In the rows, 128 means zero.
A single turn carries every row of the set below to another of its rows. Some are shown first; where does it send the rows asked next?
nuga: [153 137  91 155 110 139 149 118  95 134 111 108 157 159 150 140 143 128
 124 128  89 118 137 106  86 129 113 104]
tema: [162 121 135 149 124 132 164 137  93 153 141 105 154 118 136 134 122 141
 122 102 112 120 152 109 107 111 137 140]
telum: [139 125 124 138 109 119 141 136 133 140 125 127 146 168 124 121 152 159
 107 124 105 139 161 137 124 122 116 108]
Runuk: [139 101 121 109 132 118 155 109 115 145 133 103 145 127 126 133 131 131
 129 141  86 150 103 123 103 124 113 137]
Bizor: [127 105 142 156 117 122 174 142 120 135 131 133 150 139 142 141 120 109
 137 100 104 128 136 114 111 115 150 144]
Modot: [149 108 133 118 107 121 143 137 130 123 132 127 154 168 152 141 159 143
 120 133 115 138 136 124 101 128 102 114]
Disok: [127 116 147 152 125 114 153 149 119 137 136 130 142 128 142 134 117 114
 118 101 104 125 136 110 110 123 149 153]
ratut: [142 146 119 125 121 125 137 143 144 120 133 132 128 141 121 146 135 153
 107 137 122 112 122 123 124 165 145 130]
pap: [141 151 111 114 126 117 146 146 136 122 130 117 128 139 134 145 142 166
 111 133 126 106 118 117 114 153 130 133]
Nop: [149 123 117 143 124 124 167 123 108 160 121 114 164 141 109 128 115 131
 132 122  78 155 124 130 137 133 126 117]
kef: [147 121  93 152 116 143 173 128 117 145 125 128 167 136 106 126 124 147
 129 117  65 111 144 108 124 160 136 149]
raku: [126 111 139 154 122 136 155 135 122 133 126 132 143 137 139 135 110 102
 140  97  83 127 148 115  99 130 153 158]
mar: [137 114 101 148 111 150 160 140 135 138 120 134 160 152 150 135 110 112
 144 113  77 131 143 132  90 147 145 157]
zim: [147 118 116 157 106 149 149 127 120 119 119 116 158 146 145 153 155 127
 142 127  83  95 134  97  84 128 132 110]
suguk: [146 108  87 134 128 140 187 127 108 127 137 131 143 141 142 141 124 134
 136 131  90 110 122 107  89 141 113 155]
fal: [147 125 123 135 134 116 152 124 117 155 135 111 156 146 109 130 110 126
 125 127  80 154 115 122 137 138 118 120]
zoz: [125 147  87 171 119 129 160 127 107 133 108 116 138 152 133 125 151 138
 126 113  94 109 151 108 101 117 129 116]
nifod: [152  99 105 118 130 119 173 105 108 135 139 123 138 128 142 135 129 120
 138 138  82 127 116 121  98 135 118 145]
padas: [122 128  96 159 109 135 150 121 136 135 109 120 150 150 132 134 155 136
 154 136  68 111 142 110 107 115 136 110]
tofa: [143 103 124 123 124 125 165 109 109 147 133 118 153 128 137 140 133 126
 146 145  90 149 113 120 100 119 108 136]
vobe: [157 119 142 144 133 123 157 150 111 143 150  97 146 120 146 131 116 141
 119  96 108 117 146 110 108 112 146 138]
Zimek: [151 129 109 143 127 119 166 111 111 156 126 124 167 136 113 122 119 130
 132 122  63 132 136 114 140 147 128 132]
Rifeb: [139 153  90 117 118 127 147 138 146 132 123 124 143 141 141 151 136 168
 125 143 101 103 116 125 118 159 132 129]
Pigu: [132 103 142 132 106 128 153 151 145 119 124 139 139 171 127 135 155 146
 121 113 108 122 142 129 119 127 130 110]
romup: [148 136  91 140 125 144 153 138 115 161 132 112 167 135 157 122 117 155
 142 114  82 122 162 107  93 120 117 156]
dipo: [139 163 114 116 120 126 119 147 153 136 125 107 145 142 146 137 128 165
 124 134 114 136 138 130 113 144 136 134]
nemet: [133 163 110 132 117 146 132 153 151 122 122 126 149 141 155 147 127 159
 126 125 110 114 138 118 103 155 143 140]
netul: [157 126 121 140 141 136 156 137 101 151 138 102 153 131 150 127 114 146
 141  95  91 113 159  99 101 111 129 144]
filem: [134 158 101 129 117 146 134 151 144 130 116 127 123 140 152 143 127 163
 124 124 116 108 137 132  93 147 140 138]
mal: [131 147 118 114 121 127 120 151 145 136 119 123 131 152 153 143 126 144
 124 137 115 130 123 142 101 141 134 135]
kimo: [137 157  91 125 114 136 142 132 136 125 122 132 137 139 137 146 130 157
 112 151 111 118 120 129 103 168 132 134]
fakiz: [144 129 131 133 116 128 149 136 112 122 137 118 147 158 135 127 156 161
 102 117 125 131 152 115 108 122 104 117]

zoz goes to padas
Rifeb goes to nemet
vobe goes to fal
Where do these go?
netul goes to Zimek
ratut goes to mal
tema goes to Nop
Pigu goes to Modot
kef goes to mar

A single turn carries every row of the set below to another of its rows. Some are shown first; where does it send the rows asked next?
Puluf: [122 127 140 119 116 139 130 139 101 135 117 119 112 107 118 150 163 143
 144 138 142 121 125 109  98 107 151 133 109 154 104 111 136 114 111 136
 109 102 108 140 120 102 148 124 119 112 109 132 127 162 142]
Vona: [113 153 131 115 113 108  86  97 106 135 143 122 129 115 141 123 124 123
 100 144  80 107 125 130 128 125 121 171 139 136 117 137 126 146 100 141
 132 135 141 159 108 139 120 132  99 127  88 140 103  94 163]
Zeg: [129 154 139 129 120 114 101  98 105 135 133 138 124 124 140 112 110 129
 104 148  94  93 113 127 129 112 122 160 137 140 135 131 139 139 108 143
 132 129 151 149 105 125 116 113  89 120  90 130 107  88 168]
dun: [119 164 143  95 110 110 119  90 102 123 152 127 143 128 143 105 120 100
 105 130  87 105 132 156 137 120 122 161 137 135 126 137 120 145 125 148
 126 130 126 137  88 135 113 111  93 124 105 139 126 119 167]
num: [125 117 136 107 114 138 134 152 104 132 107 125 106  99 122 144 159 131
 129 135 137 129 146 108  92 114 145 135 120 153 105 108 127 112 111 130
 101 112 109 140 113 114 152 123 107 111 117 135 137 158 129]
rino: [121 123 139 108 112 140 120 147  97 130 133 110 123 107 101 113 152 141
 139 138 137 107 113 113  97 128 147 163 119 133 111 122 130  99 128 136
 116 112 118 137 131 124 154 127  93 103 129 120 116 173 130]
noser: [117 125 148 115 120 140 121 140 104 128 117 131 105  94 113 134 148 142
 129 134 151 128 111 114  95 113 146 162 115 149 102 105 126  99 115 149
 114 101 110 135 116 110 153 122 111 114 113 123 137 166 127]
dul: [125 154 145 124 121 116 114  96 107 131 130 146 122 122 146 136 116 108
 102 139  96 105 122 137 135 110 129 152 142 145 130 116 131 146 108 144
 131 127 143 146 102 110 108 109  91 129  84 133 123  88 167]
gama: [125 166 143 106 106 108 118  91 107 113 136 125 124 118 159 131 113 109
 106 134 102 113 141 152 119 108 127 164 131 140 111 123 118 150 106 146
 122 128 137 153  85 131 131 118  96 132  94 136 134  96 163]
gelem: [125 150 147 132 130 101 115  91 100 136 129 136 134 125 138 110 120 118
 110 142  95  94 127 133 145 108 124 145 131 156 128 133 141 138 113 146
 133 135 138 147  94 126 114 107  87 124 106 135 101 101 176]
Sev: [118 125 138  88 106 159 128 138  91 143 129 120 126 105  97 125 153 124
 137 131 120 122 115 103 111 124 144 157 119 137 110 117 139 104 132 135
 111 111 111 127 121 116 130 141 105 108 121 134 130 176 141]
Les: [118 151 155 123 126 114 108  95 106 131 140 147 132 121 140 113 110 106
 101 134  94 107 113 143 146 120 123 157 149 147 133 119 127 135 122 150
 136 132 136 138 100 118 105  99  79 123  95 121 120 104 160]
fuzel: [129 118 135 107 117 131 130 149 101 144  99 126 103 106 129 143 162 127
 141 128 134 116 146 114 105 105 141 124 126 142 112 115 138 109 115 136
 102 115 123 146 116 103 139 115 122 101 112 136 123 162 131]
gek: [123 114 135 102 112 144 114 158 101 132 123 120 113 110 112 109 152 144
 125 140 132 116 119 105  94 132 139 153 124 137 122 122 127  99 127 135
 106 117 110 130 125 127 151 126 100  97 121 128 128 168 124]
Toba: [120 155 156 136 137  94 109  94 106 121 128 145 128 116 144 115 112 116
 104 140 108 104 125 147 135 111 124 160 137 154 120 120 127 132 109 149
 135 131 144 150  96 126 122  96  78 123 104 119 112 100 159]
nobe: [102 148 128 108 112 116 101  88 100 132 138 134 131 125 155 131 114 119
 112 135  91  98 125 131 120 131 117 174 140 146 125 152 123 144 116 152
 129 132 124 146 112 144 127 131  95 116 102 126 101  96 176]
fizof: [116 122 144 101 115 156 119 136  95 143 128 125 121 108 106 123 155 137
 139 136 127 125 104 106 113 121 143 149 121 142 116 117 137 106 134 143
 115 110 101 126 123 106 132 127 115 102 111 130 131 175 141]
bugo: [125 163 138 107 107 108 124  92 101 122 143 117 141 127 157 123 125 105
 118 138  89 108 150 153 134 110 127 144 128 141 116 136 128 151 117 140
 123 131 133 151  88 132 124 115  97 124 103 139 117 108 174]
dutu: [119 127 144 115 120 136 114 141  98 132 128 119 115 110 105 114 153 153
 136 142 144 108 106 109  98 122 144 155 113 142 114 123 131 100 122 141
 119 107 109 133 130 116 153 125 112 103 119 125 118 170 134]
Tek: [119 118 138  88 114 148 126 149  96 139 122 126 123 110 104 113 157 129
 124 132 124 124 125 104 111 128 138 141 127 147 118 121 131 105 133 135
 107 117 100 119 116 123 135 125 105 103 125 135 132 178 131]
Zugez: [125 120 142 105 121 127 117 145 103 132  97 136  93  89 127 131 144 129
 128 125 148 123 135 118  97 111 135 159 128 143 106 106 131  97 112 150
 103 111 129 143 109 113 150 114 115 100 113 128 135 162 119]
Ronim: [124 164 141 115 112  99 106  95 110 107 147 120 130 120 156 108 110 119
 106 141 105 100 133 161 115 120 126 171 131 133 117 133 114 138 113 147
 126 128 140 154  98 143 139 108  87 124 102 129 119 103 155]
vom: [125 128 135 114 110 141 136 143  99 134 116 111 114 101 115 155 157 128
 144 134 135 122 141 110  95 109 154 142 109 145  95 110 138 112 111 129
 106 108 117 149 118 111 153 134 106 113 120 128 126 155 141]
Gima: [101 151 146 107 122 100  96  96 109 130 147 134 135 115 135 121 126 101
  95 129  84 114 127 149 141 131 121 170 151 140 119 128 112 139 112 149
 140 135 128 147 104 130 110 115  91 135  96 132 117 112 154]
suz: [121 114 138  90 114 151 111 146  94 146 113 126 113 102 118 111 149 128
 136 130 122 121 117 112 117 126 134 148 139 131 118 121 140  95 134 146
 107 122 121 126 122 112 129 119 114  88 114 129 130 174 132]
Tadut: [106 153 150 126 128  85  96  96 108 123 140 126 131 112 144 122 126 113
  99 133  95 108 138 152 133 125 120 169 141 151 107 130 114 139 102 148
 136 133 133 159 103 139 127 110  89 133 105 130 104 110 155]
lak: [112 155 140 110 115 107  99  96 110 136 139 131 124 112 144 141 128 106
  96 131  82 115 132 137 130 122 126 164 142 141 115 124 117 153  97 144
 132 130 136 155 100 126 110 123 100 139  82 141 118  97 160]
luvur: [120 118 137 100 117 135 143 148  99 139 115 125 122 114 109 130 167 127
 131 130 130 121 143 107 107 117 143 126 122 155 113 121 132 112 119 132
 105 116 101 130 110 115 140 122 110 110 126 138 127 174 134]
Lurak: [120 129 143 105 114 134 129 143 104 125 121 125 106  93 106 137 143 132
 129 127 146 119 120 115  87 119 146 174 117 138 101 104 122  98 114 139
 110 101 120 139 116 120 156 131  98 117 121 122 136 164 124]
veta: [116 126 147 103 114 128 150 137  94 138 125 122 128 112  95 139 163 117
 139 121 132 115 139 117 110 115 149 138 113 150 106 116 133 110 120 136
 111 108 106 132 115 112 137 124 106 119 132 131 125 181 137]
Falup: [126 119 136 107 120 125 112 155 103 138 109 120 102 107 117 107 147 142
 133 132 143 101 120 116  94 119 136 155 128 129 123 125 131  94 119 143
 110 115 128 139 127 121 149 112 114  94 120 127 116 167 120]
Zed: [114 126 153 106 125 133 140 132  96 140 120 130 123 111 101 129 162 131
 135 128 139 119 125 112 113 111 147 137 111 159 107 120 134 106 122 143
 117 109  95 128 110 106 138 120 120 114 123 135 125 183 141]
Dugif: [104 152 133 109 116 112 111  88 108 130 134 141 122 120 159 152 112 108
 105 128 100 107 136 135 114 123 120 175 142 152 118 142 115 149 105 152
 125 124 122 148 103 136 125 129  98 126  99 128 114  91 171]
Gofev: [125 162 136 100 101 120 102  95 102 121 151 117 134 121 152 101 112 120
 109 145  89 105 122 147 126 125 120 172 136 125 122 138 125 141 126 146
 125 131 141 146  99 142 127 120  89 116  97 133 122 104 166]
kika: [ 97 150 139 117 122 100 107  90 105 119 139 139 130 124 155 134 110 112
 107 130 108  94 132 147 118 130 118 176 140 153 120 147 111 139 112 156
 132 124 120 149 110 145 132 117  88 121 111 117 102 102 164]
nuro: [102 150 133 117 119 102 114  86 100 130 134 132 136 127 156 140 119 110
 118 131  97  97 145 140 127 124 119 157 133 159 116 151 122 147 110 150
 128 130 118 151 105 142 128 124  97 122 111 127  96 100 180]
tola: [122 122 143  92 124 125 137 142  97 151 105 132 113 111 108 118 161 120
 134 120 130 113 139 117 120 110 135 133 128 145 120 124 139  99 123 146
 108 117 115 129 107 112 127 115 122 102 127 139 123 181 132]
zepu: [ 98 151 139 103 120 110 114  85 104 132 141 146 138 127 146 136 117 100
 107 122  94 102 131 142 131 134 118 171 149 150 125 144 115 147 117 157
 131 128 112 139 107 137 113 121  95 124 106 127 112 106 172]
rokuz: [111 150 141 121 123  95  98  93 103 138 139 120 140 119 139 118 135 116
 107 140  82 106 142 138 142 119 125 152 134 152 110 141 128 144 104 143
 136 139 136 158 101 139 118 122  93 129 103 141  92 109 169]
tiz: [123 121 141 108 118 132 124 158 106 124 110 126 104  99 117 123 149 142
 121 136 145 120 133 111  84 122 140 160 121 145 112 111 118  98 113 139
 106 111 113 134 114 127 161 121 103 106 124 127 132 165 118]

veta goes to Lurak
luvur goes to tiz
Where do these go?
rokuz goes to Tadut
kika goes to zepu
Zed goes to noser
fuzel goes to Falup
Zeg goes to gelem
dun goes to gama

